which system made each run
J_819, seq 1 (8 x 20)
[[-53  44 -56  16  -8 -12  43 -14  46 -61 -19 -43   5 -30  51  21  11  70
   -8  29]
 [-38  60 -14  -4  37  13  16  -6  29  -3  43 -55  61 -24  29  12  14  57
  -74 -15]
 [ -7  38  27 -11  31  67 -25  17   1  46  55  -5  39  24   5 -11 -16 -14
  -85 -43]
 [ 18  15  12  24 -18  79 -48  14 -16  53  -7  38  -6  65 -13 -22  -6 -76
  -21 -30]
 [ 37  12  -9  71 -36  33 -15   6 -22  23 -81  35 -44  33  -5 -32  18 -46
   55  13]
 [ -4  37  -5  67  13 -29  21 -21 -10 -12 -72  16 -51 -36   3 -18  40  40
   87  34]
 [-49  31   7   5  62 -40  43 -29  15 -12  10  -4  14 -69 -36 -17  21 101
   44   9]
 [-56  -2  23 -60  43  15  35  -6  44   5  69  24  42 -34 -51 -24 -44  69
  -39 -27]]
J_302, seq 2 (8 x 20)
[[-30  16  -4 -33  12  -5  17 -20  32  12  31  -4  41 -11   8  14   6  31
  -51  -5]
 [ 42 -25   8 -21 -16  -1   7  -2  -4  30   9   6  58  10  -4 -25 -13 -22
  -56 -10]
 [ 16  -6  19  -6 -14  13 -28   5 -31 -10  -1  24 -23  20  49  -9 -16 -59
  -11  -9]
 [ -1   2 -27  35 -10  -9 -32 -13 -28 -17 -21 -17 -13  19  11  16  42 -34
   55   8]
 [ 17   5  -5  30  16 -18   7  36  -7 -10 -14 -48 -46 -24 -21  38   9  42
   35  22]
 [-35  32  17 -22  46 -11  10  -7  25  22  34  -6  -5 -28 -16  32  12  59
  -15  -4]
 [ 16 -25  15 -37   1   1  14 -10  20  52  26  23  56   3 -55 -16  -6  10
  -44 -14]
 [ 18 -31  24 -39 -30  20  -5   6  -1   7   3  62 -15  22  19 -25 -45 -51
  -29 -12]]
J_819, seq 3 (8 x 20)
[[-26  28 -18  13  -7   4  12 -27  -2 -43 -17  11  11 -11  67 -32   0  -5
   -3   4]
 [-32  33 -26  35  21  21  -2   1 -13 -42  13 -39  22  -8  26 -20   6  17
   11 -10]
 [-16  33  -2  22  29  42  -1  33   9   3  20 -33  -6  -3 -16   5 -12  32
  -12 -12]
 [-12  22   7  -1   6  39 -10   6  27  52   8  17  -6  22 -32  17   6   9
  -24 -11]
 [ 19   8   6   8 -19  24  -1 -15  11  51 -26  44  16  22 -15 -27   6 -20
  -20  -4]
 [  2  16   7  23 -12  10   0 -21 -14  -1 -41  47 -16   2  25 -43   2 -21
   23   3]
 [-30  18 -14  36  13  -2   9 -22 -15 -36 -21   5  -4 -19   6 -33  14  14
   58   5]
 [-30  16  -9  15  29   7  28  12  15 -28   8 -21  -3 -34 -20 -16 -11  61
   24   3]]
J_604, seq 4 (8 x 20)
[[ 40 -43  11 -14  -8   3   6   0 -14  24  12  13  54   8 -42 -44 -20 -21
  -20 -17]
 [-16 -10   3  -9 -17  19 -24   9 -20 -46   2  27 -48  18  47  -8 -32 -48
   17  -7]
 [-13   1 -55  35 -17 -21  -1 -18  -5 -39 -17 -44  23   7   2  14  46   4
   45  16]
 [ 38  12   9  22  18  -7  32  47  -2  -7 -13 -43 -23 -42   9  -2 -26  54
  -19  17]
 [-47  49  23 -24  36   0 -13 -26  23  38  22  25 -19  -8  14  40  27  29
  -21  -6]
 [ 27 -26   7 -14   1   9   2  -8   4  59  20  11  68  19 -71 -23   7  -9
  -27 -22]
 [ 12 -28  22 -16 -26  34 -20  23 -17 -15  -3  49 -48  26  24 -27 -54 -59
   -1 -12]
 [-25  -5 -53  27 -34 -18 -18 -41  -9 -48 -27  -8   5  23  21   9  46 -33
   65  14]]
J_623, seq 5 (8 x 20)
[[-30 -10 -31 -35 -32  -7  13  -1  36 -41  11 -11 -10   4  46  39 -18   9
  -32  16]
 [ 15   2 -39   9 -25 -24   0 -21  -4 -19  -9 -43  47   9  41  18  35 -15
  -22  12]
 [ 46   9  18  11  18 -13 -13  22 -39  -7  12 -44   6 -13  49   2  -2 -14
  -32  -2]
 [ -3  25  27   3  41  -3 -44 -13 -31  28  28  -3  -2   7   6  20  34 -22
    4 -17]
 [ 35  -6  16  23   8  25 -18  19 -17  48  -3   6   4  21 -54 -13   6 -19
    9 -13]
 [  0   0  29 -10   1  10  -1  18  13  30 -11  46 -63   1 -22  10 -21   8
    8   5]
 [-18  -9 -15  -2 -20 -17  14 -36  22   8 -30  39  -5   1 -32  -3  22  11
   39  15]
 [ 15 -30  -8  -4 -10 -19  38  12   6 -35 -12  -3  -1 -28  -9 -23 -31  30
   11  15]]
J_604, seq 6 (8 x 20)
[[ 35 -41 -58  26 -68 -17  38 -15  21  -6 -60   2  47  15 -32 -23  17  -4
   24  29]
 [ 23   9  24   1   2 -32  30  10 -14 -50 -34  15 -45 -50  84 -29 -41  22
   -6  25]
 [-62  45 -11  -7  52 -38  -5 -58  -2 -19  34 -23  46 -32  23  20  61  37
   12  -7]
 [ 31 -13  18  -7  38  28  16  48  -4  24  54 -44  50 -16 -61 -22 -40  40
  -51 -28]
 [-44  19  19 -33 -15  65 -40  13  26  21  24  50 -59  50  21  34 -29 -43
  -34 -22]
 [ 25 -26 -54  26 -63   7  -7 -35   7  24 -41   4  59  53 -30  -8  51 -55
   17   7]
 [ 70 -11  13  40 -19 -12  18  39 -43 -38 -56   0 -46 -26  56 -47 -43 -11
   15  23]
 [-66  61  -8  24  47 -38 -13 -49 -14 -37  -4 -11 -29 -36  48  29  63  35
   62  15]]
J_234, seq 7 (8 x 20)
[[  22  -46  -30   22  -19  -32   52    6   -7  -64  -30  -13   19  -37
   -25  -56  -28   31   49   22]
 [ -68   32   -4  -10   29    7   15   15   20  -74   31  -22  -52  -38
    50   18  -35   56    5    4]
 [ -30   17  -58   -3  -10   13   14  -15   45    2   27  -55   84   16
   -25   24   33   31  -44   -7]
 [  74   -6   36   -9    5   26    9   63   -7   43   17  -29    9   -5
     4   -4  -50    7  -91   -8]
 [ -19   28   15  -15  -12   30  -57  -30  -18   18   11   43   -5   49
    70   11   19  -81  -35  -20]
 [  70  -32  -23   56  -28  -12  -16   -1  -49    2  -46  -19   26   24
   -28  -29   34  -54   52   10]
 [  -7   31   36   30   50  -12  -18   29  -32  -21  -14    5 -112  -37
    13   13  -12   26   69   12]
 [ -79   30  -31    3   23  -12    2  -58   39   16    8   10   26   -1
   -58   28   69   46   49    2]]
J_475, seq 8 (8 x 20)
[[  6   4   6  39   0  11 -28  -3 -38  -7 -26  22 -34  16   3 -18  13 -42
   57  -1]
 [  0   7   0  38  20 -13   6  15 -12 -12 -23 -13 -47 -25 -34   0   8  37
   68  17]
 [-38  24  -1  -6  35  -9  15  -8  32  12  17  -9  -9 -24 -41  28  16  66
   13   5]
 [-13  -8  -2 -35   2   5  25 -17  38  32  27  16  59  -5 -41 -12  -6  33
  -45  -9]
 [ -2 -17   4 -39 -29  28  14  -3  21  -5  11  42  21  13  27 -34 -48 -22
  -55 -12]
 [ -8  -3 -23  15 -41  16 -16 -20 -15 -39 -27  29  -7  30  57 -27  -5 -60
   13   0]
 [ 17   8 -25  62  -6 -14   1  11 -36 -49 -41 -36 -24 -12  31 -14  16  -4
   56  21]
 [-15  46  -5  41  49  -8  -5  19  -9 -12   7 -63 -21 -32  -2  35  30  54
   26   6]]
J_623, seq 9 (8 x 20)
[[  5  -7 -35  61  11  76  10  51 -11 -29  21 -54  43  13 -65 -62 -37   6
   19 -26]
 [-55  50  10 -13  15  65   0  42  52   6  25   4 -75   4  23  44 -44  41
  -53  -7]
 [-30  51 -54  38 -37  25  14 -61  43  40 -52  24  61  30  -5 -12  70   1
  -13  11]
 [ 56  20  12  46 -12  24  42  37 -22 -24 -51   5  -7 -32  59 -79 -56  12
  -32  12]
 [-95  65  11   7  49   2 -23 -46 -11 -46  17  27 -39 -22  65   0  26  12
   47 -11]
 [  1   8 -51  77   8  46   8  15 -16 -21   0 -58  70  10 -63 -56  13  11
   38 -17]
 [-17  42  28  -3  32  59  13  67  26   2  28 -15 -60 -22  19  12 -68  51
  -58  -9]
 [-73  61 -31  10  -8  28  -6 -72  44  41 -16  43  47  29   0   4  70   3
  -12  -7]]
J_920, seq 10 (8 x 20)
[[  3  18  24   8  -5  44 -27  29  19  59 -13  30 -70  31 -30  35  -5 -10
   -6   0]
 [ 16  -4   2   8 -34  -4   7 -27  17  47 -60  66 -21  17 -23  -8  19 -13
   21  19]
 [ 17 -24  12   7  -1 -36  30 -16 -15 -21 -39  38  -9 -35  -7 -46 -11  15
   46  17]
 [-48  -2  -4 -15  32 -36  16 -30  -6 -55  23   2   7 -42   5 -13   1  32
   44   0]
 [-23 -18 -24 -23  14  -8  11   6  19 -24  49 -47  44 -11 -32  17  -5  37
  -11  -7]
 [  3  -8   2 -39  -9  19   1  32  27   5  36 -17  -6  11  12  34 -35   7
  -65  -5]
 [ 15   0 -12 -13 -42  14 -15 -12  13  21 -13  20  11  38  41  16   9 -49
  -52   3]
 [ 56  -8  -1  38 -23  -1 -12   9 -41  -3 -39  -4  -3  11  34 -26   5 -47
    6   9]]
J_920, seq 11 (8 x 20)
[[-39  13  37 -15  40  56   7  25  23  24  36  43 -29  -9 -54 -32 -53  35
   -3 -29]
 [-57 -14 -27 -29 -45  47  11 -25  57   7  -5  71   6  42 -35 -18 -21 -11
   -2 -10]
 [ 20 -40 -38  13 -68  17  44  15  19 -51 -48  16  -2   8   5 -49 -49  -8
    8  21]
 [-34  33 -28  24 -11 -14  25 -19  -2 -86 -30 -11 -18 -31  90 -22  -5  19
   21  19]
 [-18  43 -46  44  27  -4  16 -17  -4 -30  14 -76  79 -23  15 -15  41  40
  -11  -5]
 [  6  42  25   9  56  51   0  50  -4  19  50 -49  16 -16  -2  -8 -35  40
  -67 -31]
 [-35  41  11 -13  -5  76 -28 -11  32  59  21  48   7  51   1   3   0 -33
  -57 -31]
 [ 43 -23 -15  36 -58  58  -1  16  -3  27 -54  46   1  50 -25 -56 -26 -60
    4  -3]]
J_302, seq 12 (8 x 20)
[[ 23 -39  42 -12  26 -33 -59 -14 -77  -2  26  29 -26  12  -7  -2  15 -78
   65 -17]
 [-19 -39 -13  10   1  -6 -40  29 -13 -28  14 -21 -79  21 -58  55   5 -15
   94   7]
 [-46  -6 -28 -21  -6 -13  10  19  60  -5   9 -29 -59  -3 -43  91   4  62
   19  25]
 [ -8 -12  -6 -65 -10 -41  40 -19  64  30  18   1  36 -23 -20  46   5  59
  -67  17]
 [ 36 -42  28 -76 -14 -37  13 -20   1  18  32  27  58  -8  24 -11 -26 -24
  -80 -10]
 [ 23 -41   7 -35 -22 -13 -41 -16 -47 -26  26  17  21  32  47 -10 -10 -94
  -11 -17]
 [ 18 -27 -28  28 -26 -11 -50  18 -37 -46  -6 -47 -37  35  22  41  20 -64
   50  10]
 [ -1  19 -21  29  11 -23 -23  31   2 -16  -4 -75 -62  -8   3  91  33  32
   29  28]]
J_234, seq 13 (8 x 20)
[[ 13 -36  -9 -28  -6  -8   9   9  12   3  32 -22  41   3 -37   9 -12  10
  -23  -5]
 [ 15 -16  15 -37 -15   1 -10  21   6   1  19   6 -26  11  26  28 -30 -18
  -41   1]
 [ 11 -10 -20  -5 -31 -20 -19 -24  -7  -5 -14  -2  12  23  34  22  32 -39
   -4  11]
 [ 47 -11   8  19  10 -40  -1  13 -35  -8 -14 -28 -11 -21   9   5  14   2
   20  17]
 [-28  20  19 -10  45 -24 -20 -14 -11  -4  26  -6 -23 -22   7  30  26  17
   25  -2]
 [ -1 -22  -2 -20  14 -19   2 -11  11  30  28  -9  36   0 -64  15  19  20
    4  -5]
 [ 18 -33  33 -51  -4  -8   5  21  14  21  20  29 -23  -3 -20  11 -38   2
  -32  -3]
 [-14 -20 -13 -37 -40 -15 -10 -32  12 -12  -6  36   5  25  33  13   5 -41
   -9   4]]
J_475, seq 14 (8 x 20)
[[-70  47  18  -4  38  24 -29 -21  33  62  13  43 -56  16 -53  50  41  30
   35  -9]
 [ 27 -40  -3 -15 -15 -18  56 -22  32  53 -23  52  59 -15 -98 -51  -5  37
    4   6]
 [-48  -4  22 -61 -11  10  37  -6  39 -39   9  72 -44 -25  52 -23 -75  22
  -32   1]
 [-60  -5 -58   2 -39  -3 -11 -72   4 -53  -6  27  56  34  29 -29  39 -48
   42  -6]
 [ 44 -22 -35  47 -16  -9  42  44 -20 -83 -25 -69  12 -36  26 -45 -40  27
   13  21]
 [-63  74 -19  21  31  35 -36  14  12 -26  31 -62 -31   5  57  61  22  26
  -22  -7]
 [ 47  11 -20  46   8  17  -1   1  -8  69  -1 -49  99  20 -64 -18  49  -1
  -35 -16]
 [ 49  16  63 -11  17  45   8  62  -1  44   6  28 -50 -14  17 -27 -76   6
  -73 -12]]
J_44, seq 15 (8 x 20)
[[-72  -1 -14 -51   4 -16  27 -42  71  24  17  47   3  -5 -66  33  19  59
   14   8]
 [ 16 -55 -19 -40 -26 -18  64 -18  31  -9   3  24  88 -19 -46 -59 -36  28
  -28   0]
 [-17 -31   5 -65 -28  -6   0 -17  -6 -59  31  35  17   5  78 -29 -51 -48
  -44 -14]
 [ -2  -6 -57  38 -39   6 -35 -19 -31 -60  -7 -49  33  41  56   3  34 -68
   23  -1]
 [ 52  17  -9  56   6 -11  -5  62 -29 -35 -24 -88 -53 -22  44  36  -6  19
    3  27]
 [-28  75  14   8  48   0 -23  -1  20  48  16 -33 -21 -11  12  73  50  47
  -31   0]
 [ 39  18  18  25  30  21  21   1   8  94  -4   1  68  -7 -81 -34  22  36
  -33 -14]
 [ 17 -17  70 -45  10  27   1   7  -6  46  11  98 -24   2 -12 -50 -58 -29
  -32 -24]]
J_44, seq 16 (8 x 20)
[[ 28  23   8  12 -32   2  22   6  21  30 -62  41 -46  -2  38  -1  -8   9
  -28  30]
 [-24  40   3  20  17 -23   3 -60 -12   6 -30  38  10 -21  33 -25  47   5
   31   4]
 [  6  -3  17  23  48 -16   9   4 -37 -23  16 -17  13 -38 -25 -44  -4  25
   45 -11]
 [-44  -3  14 -28  32  22 -12  23   8 -17  54  -1 -29  -2 -27  16 -32  17
    7 -22]
 [-17 -14 -39  -3 -35  36   7   6  43  12   4  -1  24  34 -46  10  -2   3
  -12  -1]
 [ 25 -14  -8  -7 -43   4  34  13  21  -5 -35  24  -7   0  27 -19 -35   2
  -35  19]
 [-25  28 -12   4  -8 -12  -6 -45  -5 -24 -17  22   8   0  69  -9  22 -19
   -1   5]
 [ 17  13 -14  47  21 -10   1   3 -40 -28  -6 -42  21 -17   8 -27  19   7
   31   0]]

runs to name
seq 17 (2 x 20)
[[ -1  17  27 -25  11   0  -1  14  14  17  11  11 -40  -8  26  32 -17  14
  -37   5]
 [  0  -1 -17 -11 -17 -12  -6 -43   5  20  -3  12  54  19   7   0  40 -27
  -18  -1]]
 => J_234
seq 18 (2 x 20)
[[-24 -21 -15 -16  27  -8 -19  20 -13 -51  63 -62   3  -5 -11  34  -8   6
   16 -14]
 [ -4   3 -16 -16  -7  10 -18  28  29  16  29 -47 -19  23  -6  76   6   9
  -39   3]]
 => J_920
seq 19 (2 x 20)
[[-34 -27 -12  -9   4   5 -21 -12  -5 -14  24  12  -1  20 -54   4   8 -19
   57 -14]
 [ 20 -36 -15  -7 -24  14  14  45  24  -4   1 -22 -24   8 -42  22 -33  16
   -6  10]]
 => J_623
seq 20 (2 x 20)
[[  2  -4 -32  20 -23 -13  33 -30  -1 -31 -33  11  51 -13  12 -55   6  12
   14  11]
 [-17   5   2   0  15   2  10  21 -16 -66  20 -17 -15 -27  48 -22 -43  14
   -1  -5]]
 => J_623
seq 21 (2 x 20)
[[ 44 -50 -40   7 -60  23  -3 -13  -1  18 -12   1  86  51 -38 -35  10 -64
  -16 -12]
 [ 49   9  16  30 -32   8   3  37 -22 -27 -61  20 -87  -6  84 -18 -44 -26
    0  29]]
 => J_819
seq 22 (2 x 20)
[[-67  58  22  -7  27  21   6 -64  11  16  -6  87  12 -13  32 -53  12   8
    5 -20]
 [  4 -35 -30  21  -7  33  21  -3  -9 -17   8   6  77  11 -72 -83 -20  -9
   30 -23]]
 => J_920
seq 23 (2 x 20)
[[ 48  13  -8  46 -18  16 -32   0 -36  32 -29 -11  18  32  15  -8  35 -56
   -5  -3]
 [ 32  23  19  46  11  -1 -23  25 -33  10 -37  -4 -72  -5  16  15  15 -11
   38  17]]
 => J_302
seq 24 (2 x 20)
[[ 10 -20  -9   2  -2   5 -31   2 -38 -23  21 -15  18  20  12  -8  -1 -51
   11 -15]
 [ 29 -15  -4  25  -6   6 -16  42 -18 -15  -6 -36 -42   8  -8  20 -10 -11
   21  10]]
 => J_475
seq 25 (2 x 20)
[[ 42  24 -24  40 -23  -6  23  15  -1 -15 -46 -36   7 -13  58  -7   2  13
  -33  23]
 [  2  57  17  29  41  -3  -4 -19 -30   0  -1 -13  27 -28  60 -22  25  13
  -23  -7]]
 => J_920
seq 26 (2 x 20)
[[-27  38  -7  66  18  15 -32   7 -24 -22 -38   2 -90   3   4  13  29  -5
   99  12]
 [-35  28  -7  40  41  -9  25  18  22  -8 -13 -30 -49 -45 -63  24  16  94
   69  21]]
 => J_44
seq 27 (2 x 20)
[[  8 -26  14 -37   9 -17  33 -26 -17 -32  26  25  72 -30  21 -76 -40  -1
  -30 -20]
 [-43 -16 -14 -15   2  23 -22  -4 -22 -72  51 -13  18  14  35 -24 -32 -39
    4 -30]]
 => J_920
seq 28 (2 x 20)
[[  3   5 -23  30   0  41  14  22   5  -6   3 -28  35   4 -26 -37 -15  15
   -7 -11]
 [-13  18  10  -2  -7  44   5  24  15  -9  -1  22 -36   3  28 -11 -43   2
  -31  -6]]
 => J_44
seq 29 (2 x 20)
[[ -7 -13 -15 -20 -10 -11 -13  12  21   5  15 -19 -29  17 -21  63  10   6
    2  11]
 [ 11 -15  -2 -34 -10 -31   5  -1  26  21   6  -6  -5  -1  -4  49  12  14
  -28  16]]
 => J_302
